Some points:
tensor([-0.69, -0.17, -0.84, 0.71, 1.18, 0.66, 0.37, -0.55, 1.83, 0.28, -1.56, 0.94, 1.47, 0.68, 0.21, 0.37,
        -0.47, -0.94, 0.22, -0.79, 2.44, -1.33, -0.10, 0.55])
tensor([-0.71, -0.46, 0.54, 2.16, 0.31, 0.81, -0.17, -0.94, -1.12, -1.06, -0.99, 0.99, -0.98, 0.77, 0.30, 0.02,
        -1.01, -1.66, 1.62, -0.19, -0.66, 2.18, -0.30, -0.91])
tensor([-0.52, 1.49, 0.01, -0.84, -1.03, 1.33, 2.22, -0.65, -0.47, 0.13, 0.27, -0.31, -1.16, 0.63, -0.53, -0.08,
        -1.39, -0.45, -1.19, 0.04, 2.08, 1.06, 1.38, -2.01])
tensor([2.08, -1.44, 1.56, -0.32, -1.15, 0.80, 1.00, 1.58, 1.70, 0.18, -0.21, 1.06, 0.59, 0.34, -0.28, -0.52,
        -1.27, -0.91, -0.02, 0.30, -0.75, -0.26, 0.81, 0.34])
tensor([-1.07, 0.56, -0.96, 0.42, 0.36, -0.82, 1.79, -0.39, -0.45, -0.34, 1.30, 0.52, 1.14, -1.31, -0.39, -1.19,
        0.45, -0.24, -0.09, 0.41, -0.49, -1.19, 1.06, 0.16])
tensor([0.24, -1.14, -1.09, 0.31, -0.74, 0.87, 0.99, -1.31, 0.30, 1.12, -1.91, 0.20, -0.79, 0.61, 0.03, -1.12,
        0.13, 1.31, -0.09, -1.29, -1.13, 0.70, -0.80, 0.35])
tensor([-0.32, 0.89, 0.06, 0.44, -0.07, 0.84, 0.93, 1.28, -0.51, 0.28, 0.46, -0.43, 1.06, 0.80, -0.41, 2.10,
        -0.38, 1.29, -0.95, 2.17, -1.94, 0.53, -1.28, 1.23])
tensor([-0.07, 0.27, 0.94, -0.02, -0.10, -0.80, 0.35, -0.26, 0.81, 0.55, -0.77, -0.73, -1.99, 1.83, 1.09, -2.21,
        0.92, -0.18, -0.14, 1.22, 1.21, -0.27, -0.15, 0.73])
tensor([-0.16, 1.64, -0.28, -0.21, 2.09, 0.20, -0.03, 0.05, 0.00, 0.89, 1.20, -0.46, -1.38, 0.26, -0.91, -0.10,
        -1.14, 3.14, 0.40, -0.97, -0.36, -0.33, -0.15, 0.33])
tensor([-0.39, 0.17, 1.21, -1.23, 0.40, -0.25, -0.58, -0.34, 0.51, 1.89, -1.01, -0.81, 0.14, -1.58, 1.90, 1.76,
        0.03, -0.36, 0.69, -0.39, 0.67, 0.76, -0.20, 0.44])
tensor([-0.31, 0.19, 1.03, 0.21, 0.85, 1.13, -0.19, -1.64, 0.09, 0.89, 0.48, -0.73, 2.18, 0.65, -0.50, -0.41,
        0.05, 0.26, 0.56, 1.44, 0.03, 0.29, 0.44, -1.78])
tensor([2.07, 0.65, -0.88, -0.89, 1.21, 0.28, 0.07, -0.67, -1.40, -0.44, -1.09, -2.15, 0.58, 0.38, 1.01, 1.43,
        1.39, -1.23, -0.25, 0.55, -0.85, 0.31, 0.40, -0.59])
tensor([0.91, -0.52, -0.76, 0.80, -0.72, -2.17, 1.01, 0.93, 0.40, 0.94, 0.34, 1.38, -1.26, 1.00, 0.40, 0.45,
        1.78, -0.09, 1.18, 0.26, -0.79, 0.70, -0.37, -3.00])
tensor([-0.03, 1.04, 0.31, 0.42, -1.45, -0.40, -1.85, -0.49, -0.36, -0.11, 1.23, -0.06, 1.26, -1.49, 1.53, -0.14,
        0.73, 0.38, 0.29, -0.95, 0.05, 1.35, 1.63, 0.54])
tensor([-0.36, 0.55, -0.70, 0.38, -0.26, -0.45, 0.17, -0.33, 0.98, 1.05, -0.11, 1.13, 2.03, 1.07, -0.62, -0.55,
        1.03, 0.05, -1.74, 0.00, 0.43, 2.45, 0.68, 0.96])
tensor([0.39, -1.19, -0.30, 1.44, 0.35, -1.13, 0.34, 0.04, -1.27, 0.83, 0.26, 1.26, -0.75, -0.48, -1.75, 1.23,
        0.14, -0.32, -1.01, 0.69, -0.70, 0.72, 0.32, 2.27])
tensor([-1.05, 0.52, 1.00, 0.80, -0.25, -0.56, -0.48, -0.01, 0.46, -1.58, 1.31, 0.21, -1.27, -1.05, 0.09, 0.80,
        2.30, -1.81, -0.26, 0.14, 0.20, 0.91, -0.79, 0.39])
tensor([1.12, 1.60, -0.06, 0.30, -1.13, -1.81, -0.56, 1.01, 0.27, -0.62, -2.43, -0.63, 0.14, -0.08, -1.08, 0.62,
        -0.68, 0.65, -0.26, -1.66, 0.36, 1.48, -1.28, -0.52])
tensor([-0.47, -0.22, 0.39, -1.03, -0.33, 0.38, -1.34, 1.34, -1.99, 0.29, -0.74, 1.90, -0.88, 0.28, 1.30, 1.14,
        -0.21, 1.42, 0.25, 0.87, 1.34, -0.41, 1.14, 0.67])
tensor([0.88, -0.56, 2.00, -1.19, 0.66, 0.35, -0.29, -0.14, 0.60, 0.87, 0.77, 0.89, -0.52, 0.05, -1.15, 0.18,
        -1.63, -1.39, 1.63, -1.95, -1.90, -0.55, 0.65, 0.45])
tensor([0.02, -0.95, -1.02, -1.44, -1.16, 0.18, -0.15, -0.20, 0.25, 0.08, -0.04, 1.01, 0.31, 0.38, 0.00, 0.87,
        0.16, 0.85, 1.18, 1.64, -0.11, -0.57, -0.01, -1.36])
tensor([-0.28, -0.90, -0.89, -0.68, 1.43, 1.35, 0.29, 2.02, 2.00, -1.95, 0.91, -0.14, -0.40, -0.09, -1.13, -0.35,
        1.69, 0.18, -0.13, 0.14, 0.87, -0.26, -1.40, 0.17])
tensor([0.10, -1.10, -0.37, 1.16, 0.04, 1.01, -1.27, -0.69, 0.04, -1.24, 0.14, -0.68, -0.26, -0.23, -0.44, -1.22,
        -0.07, 2.67, 0.65, -0.36, 0.82, 1.76, 0.08, -0.22])
tensor([1.64, 0.72, 0.63, 1.72, 0.49, -1.72, 0.47, 0.29, 0.46, 0.08, 0.46, -0.93, -0.69, -1.01, 0.15, 0.74,
        -1.09, 0.32, -1.99, -0.05, 1.26, -1.40, 1.13, -1.18])
tensor([0.15, -0.35, -0.13, -0.70, 0.01, -1.42, 1.95, 0.35, -2.27, 0.16, 0.67, -1.54, 0.77, 1.08, 0.60, -1.20,
        -1.13, -0.55, 0.99, -0.31, -0.81, -0.27, -1.77, -0.12])
tensor([-0.17, 1.96, -1.34, -0.51, 1.72, 0.19, -1.47, 1.39, 0.24, 0.51, -0.11, -0.75, -0.09, 2.08, -1.69, 1.33,
        -0.29, -1.37, 1.02, 0.16, 1.06, 0.62, 1.59, 0.18])
tensor([0.05, -2.77, -0.63, 1.05, 1.14, -0.48, 0.10, 0.54, -0.80, 2.81, 1.94, -1.02, 0.29, -0.97, -0.29, 0.11,
        0.18, -0.29, -0.52, -1.13, 1.48, 0.35, -0.66, -0.43])
tensor([-1.51, 0.28, 0.22, -0.28, 0.51, -0.99, 1.17, 0.85, 1.82, 0.12, -1.20, -1.24, 1.10, -2.65, -0.21, -1.23,
        -1.03, -0.36, 1.94, 0.87, -1.02, 0.37, 0.75, -0.38])
tensor([-1.00, -1.12, -1.15, -1.77, 1.05, -0.58, -1.82, -0.40, -1.06, -0.58, -0.24, 0.98, 0.19, -0.65, -0.46, -1.42,
        -1.36, -0.52, -1.56, 1.66, 0.00, -0.03, -0.47, -1.89])
tensor([0.38, -1.80, 2.35, -0.47, 0.37, -1.54, -0.40, 0.64, 1.05, -1.37, 0.22, -2.11, -0.28, 0.76, 1.00, 0.25,
        -0.06, 1.14, -0.44, 0.24, 0.85, 0.81, 0.45, 0.83])
tensor([-1.78, 0.97, -0.72, -0.96, 0.74, -0.36, -0.48, 1.68, 0.56, -0.15, 0.92, 1.14, 0.05, 1.24, 3.01, -0.59,
        -1.42, -0.60, -1.67, -1.27, -1.60, -0.23, -0.99, -0.01])
tensor([-0.10, 0.52, 0.52, 2.81, -1.11, 0.15, -1.13, -0.18, 0.55, 0.19, 1.33, 0.35, 0.47, 1.08, 0.66, -0.34,
        -1.40, 0.49, 0.91, 1.88, -0.38, -1.49, 0.27, -0.20])
tensor([0.05, 0.36, -2.20, 0.44, -1.50, 0.57, 0.54, -1.78, 1.08, 0.66, -0.36, -0.86, -2.84, -0.96, 0.54, 0.57,
        -1.53, -0.93, -0.06, 0.79, 0.19, -1.00, -0.33, 1.13])
tensor([-1.02, 0.48, 1.00, 0.76, -1.37, 2.19, 0.35, 1.78, -0.20, -0.45, -0.57, -0.14, -0.05, -2.46, 0.06, 0.46,
        0.43, 0.18, -1.44, -1.06, -0.36, -0.11, -0.15, -1.41])
tensor([-0.80, -0.91, 0.60, -0.33, 0.05, 0.57, -1.05, 0.22, -1.18, 0.70, -1.29, 0.16, -0.14, 0.77, -1.15, -0.17,
        0.67, -0.55, -1.26, -1.39, -0.51, -1.31, 0.04, -0.58])
There is one direction along which these points spread out most. How far along it is each point below, from 0 to 99? 50 is the average, and the first point above lies past it. One standard deviation of the points above along it is 16.
tensor([0.37, -1.26, -1.23, -0.82, -0.75, -0.04, -0.62, -1.44, 1.35, -0.56, -0.33, -0.62, -0.10, 0.85, -0.12, 0.36,
        1.21, 0.61, -1.06, -0.38, -2.67, -1.45, 2.69, -0.59]) -> 58
tensor([2.17, 0.41, -0.06, 0.40, 0.95, -0.42, 0.09, -0.76, -0.75, -1.83, -1.21, 1.57, 1.30, -0.53, -0.08, -1.67,
        -0.82, -0.31, -0.93, 0.46, 0.15, -0.77, -0.80, 0.71]) -> 58
tensor([1.68, 2.11, 1.15, -0.82, -0.69, 1.04, -0.50, 0.08, -0.33, 1.86, 0.84, 0.77, -0.55, -0.36, -0.39, -2.75,
        2.00, -0.47, -0.11, 0.43, -0.25, -0.38, -0.43, 0.17]) -> 53
tensor([1.09, -0.11, -2.35, -0.85, -2.25, -0.60, -1.13, 0.75, -0.02, -0.48, 1.04, -0.18, 1.03, -0.70, 0.26, 0.04,
        -0.17, -0.08, 1.40, -1.20, 1.40, 0.33, -0.08, 1.23]) -> 38
tensor([-0.76, -0.84, 0.27, -0.25, 0.47, -0.15, -0.64, 0.66, -0.67, 1.00, -2.17, -0.56, -0.23, -1.41, 0.20, -0.85,
        0.75, 0.15, -0.28, 1.81, -0.75, -0.01, -0.12, 1.41]) -> 46
tensor([-1.83, 0.23, -0.36, 0.90, 0.26, -0.04, 0.44, 0.49, -1.46, -1.20, -0.22, -0.40, -0.97, 0.71, -0.36, -1.46,
        0.83, -0.63, 1.45, -0.99, -0.74, -0.68, 1.95, 1.00]) -> 56
tensor([0.31, 0.65, 0.15, 0.99, 0.30, 0.15, -2.30, -0.45, 0.92, -0.15, 0.27, -0.68, -0.32, -0.38, -0.20, -0.16,
        0.16, -0.69, 0.67, 0.10, -0.78, -1.59, -2.53, -0.81]) -> 53
tensor([-1.28, -0.65, 0.73, 0.16, -0.70, 1.13, 0.29, -1.80, -0.32, -0.53, 0.56, -0.54, 1.13, 1.04, 0.82, 1.00,
        0.42, -0.52, -1.14, -0.67, 0.02, -0.61, -0.56, 0.54]) -> 49
tensor([1.83, 0.08, -0.66, 0.86, 1.74, 1.87, 1.68, 0.74, -1.12, -0.81, -0.22, 0.84, 0.64, -0.08, 1.73, 1.03,
        0.60, 1.13, 1.16, -0.50, 0.67, -1.02, 0.24, -0.41]) -> 51
tensor([0.23, 0.34, 0.67, -1.92, 1.26, -0.42, 0.75, -2.56, 1.18, -1.19, 1.16, 1.82, -0.81, -1.27, 0.45, 1.45,
        0.37, 0.54, 0.00, -0.52, 0.12, 1.47, -0.88, 0.27]) -> 40
tensor([0.24, -0.64, 0.20, -1.43, -1.58, 0.93, 0.21, 0.08, -0.94, -1.53, 1.55, -1.21, -0.12, 0.15, -1.65, 0.15,
        -0.69, -0.54, -0.45, 0.39, 0.50, 0.48, -0.26, 0.89]) -> 47
tensor([-1.33, 0.46, 1.44, -0.69, -1.56, -1.83, 0.87, -0.81, -0.73, -0.21, -0.89, 0.79, 0.94, 0.22, -1.55, 1.30,
        0.82, 1.26, 0.85, -0.65, 1.34, -2.09, -0.86, 0.45]) -> 46
